One turn moves every row onto another: examples first, then more rows asked:
Daz: -0.344 0.938 -0.335 -0.522 -1.934 0.311 0.878 1.205 0.839 -1.159 1.119 1.375 3.304 -0.410 0.121 0.365 0.457
vor: -0.204 0.228 -1.483 0.605 0.442 1.384 0.266 1.851 -1.253 -0.266 1.971 0.373 -0.872 -0.292 -2.995 -1.738 -1.733
samu: 0.350 0.258 -0.158 -1.004 -2.309 0.296 0.704 1.302 1.122 -0.893 0.005 -0.229 3.253 -0.346 0.919 0.731 0.910
razu: -0.203 -0.554 0.176 -1.049 -2.570 0.197 1.363 0.605 0.425 -0.794 0.952 0.161 3.399 -0.340 0.734 0.309 -0.654
Bon: -0.232 0.979 -0.227 -0.597 -1.850 0.572 0.609 1.106 1.017 -1.090 1.196 1.285 3.185 -0.456 0.334 0.555 0.710
Zapu: -0.229 0.580 -0.810 -1.635 -2.127 0.406 0.681 0.036 1.022 -0.846 1.550 0.630 2.176 -0.410 0.538 0.694 0.031
Mupa: -0.249 0.584 0.284 -1.756 -1.916 -0.287 0.655 0.994 0.944 0.121 0.840 0.590 3.072 -1.293 0.438 1.207 -0.413
ruz: 1.793 2.146 -0.319 -0.479 1.979 0.671 -1.416 3.051 -0.030 0.660 -0.917 -0.621 0.548 -0.021 -1.113 1.225 1.030
ris: -0.558 1.292 -0.190 -0.107 1.459 -0.161 0.441 1.646 -3.079 -1.264 1.429 1.455 -0.886 0.465 -1.643 -1.007 -1.363
talur: 1.132 1.037 -0.739 0.862 0.965 1.369 -0.915 4.089 0.060 0.425 -0.815 -0.891 0.125 -0.824 -2.330 -0.471 1.106
vun: 1.073 -0.890 -0.456 -2.343 0.996 -0.192 0.177 0.522 -2.265 0.096 0.303 -2.373 -1.342 -0.425 0.895 0.562 -1.823
meda: -0.334 1.262 -0.340 -0.276 2.169 0.183 0.181 1.535 -2.701 -0.765 2.194 1.651 -0.395 -0.598 -1.126 -0.270 -1.856
Bovo: 0.071 -0.212 2.569 -0.245 1.436 -0.797 0.285 3.399 -3.140 0.718 -0.776 -0.425 1.101 -0.680 -0.674 0.205 -1.694
gesab: 0.375 0.026 -0.070 -0.854 -2.328 0.632 0.675 1.101 1.074 -0.991 0.333 -0.135 3.205 -0.278 1.065 0.734 0.924
lago: -0.117 0.642 -1.043 -1.811 -2.250 0.109 0.770 0.136 1.098 -0.871 1.241 0.398 2.154 -0.358 0.558 0.644 0.167
tanap: 1.755 -1.288 -1.076 1.595 -1.133 1.823 0.153 2.390 -2.254 -1.498 -0.047 -1.767 -0.659 1.523 0.487 -1.067 -1.021
dudon: 0.766 0.025 -0.317 -2.608 0.806 -0.814 -0.043 1.017 -2.205 0.167 -0.428 -2.067 -2.083 0.049 -0.006 0.377 -1.101
Zim: 1.015 -0.500 -1.075 -1.729 0.225 0.613 -0.530 1.810 -0.207 1.548 -0.056 -2.675 -1.610 -1.207 -1.628 -0.054 -1.357
tado: 2.115 -0.544 -0.746 -2.196 0.507 0.391 -0.394 0.744 -0.714 0.807 -0.611 -3.248 -0.630 0.600 0.126 0.872 -1.070
Giti: 0.790 -0.482 1.796 1.479 0.215 0.683 -0.416 4.275 -2.383 1.170 0.033 0.005 1.221 -0.869 -0.448 0.397 -2.591
roro: 0.759 0.145 2.125 0.988 1.602 0.521 -0.075 3.464 -1.816 1.015 -0.171 0.221 2.896 -0.326 -1.418 0.428 -1.797
nebas: 1.684 1.944 -0.654 0.852 0.754 1.099 -1.716 4.289 -0.707 0.298 -0.630 -0.115 -0.642 -0.348 -0.462 0.876 0.619
gepi: -0.053 0.352 -0.292 0.349 1.121 0.850 0.607 0.835 -2.308 -0.481 2.446 1.230 0.633 0.790 -1.999 -0.822 -2.818
nof: 1.524 -1.146 -1.267 0.693 -0.111 1.694 0.792 0.634 -1.912 -1.870 0.432 -1.844 0.371 2.426 -0.365 -1.349 -0.777
kegit: 1.225 -1.964 -0.890 1.071 -0.820 1.803 0.637 2.342 -1.280 -0.769 -0.390 -2.758 0.024 0.666 -1.286 -1.949 -0.556
Bona: -0.177 0.332 0.304 -1.825 -1.869 -0.035 0.519 0.683 1.022 0.134 1.045 0.367 2.903 -1.154 0.680 1.297 -0.329
valek: 0.796 -1.278 0.239 0.577 0.018 0.429 1.044 1.897 -3.383 -2.086 -0.675 -1.770 -0.040 1.750 0.130 -1.566 -0.383
muv: 0.839 -0.580 2.279 0.113 1.803 -0.100 0.084 3.624 -2.690 0.545 -0.772 -0.912 1.935 -1.238 0.291 0.744 -1.290
fom: 1.754 -0.364 -0.782 -1.445 -0.340 0.440 -1.027 1.954 -1.178 1.220 -0.221 -2.383 -2.072 -0.418 0.491 1.049 -1.905
kos: 0.181 -1.176 1.406 0.759 0.476 0.817 0.215 3.599 -1.486 1.539 0.048 -0.955 1.360 -1.520 -2.287 -0.689 -2.375
gokez: -0.206 -0.580 0.521 -0.944 -2.372 0.411 1.124 0.724 0.421 -0.620 1.049 0.204 3.477 -0.495 0.851 0.510 -0.550
ler: 1.565 1.909 -1.070 -0.297 2.088 0.584 -0.945 2.927 -1.151 -1.092 -0.711 -0.660 -0.517 -0.166 0.105 0.576 1.888
Rul: 1.130 1.819 0.049 -0.152 1.638 -0.047 -0.768 3.561 -1.681 -0.822 -1.558 -0.598 -0.434 0.333 -0.528 0.193 1.839
satu: 0.145 0.592 -0.979 0.921 0.053 1.107 -0.164 1.969 -2.387 -0.393 2.338 1.325 -1.200 0.166 -1.254 -0.591 -2.813
zodu: 1.105 -1.188 -0.285 1.382 0.591 1.272 1.044 1.971 -3.183 -2.620 0.135 -1.186 0.793 1.326 0.502 -1.434 -0.179

zodu goes to -> vun
samu goes to -> Mupa
tanap goes to -> fom
Now these:
Bon goes to -> gokez
kos goes to -> vor
ruz goes to -> roro
ris goes to -> valek

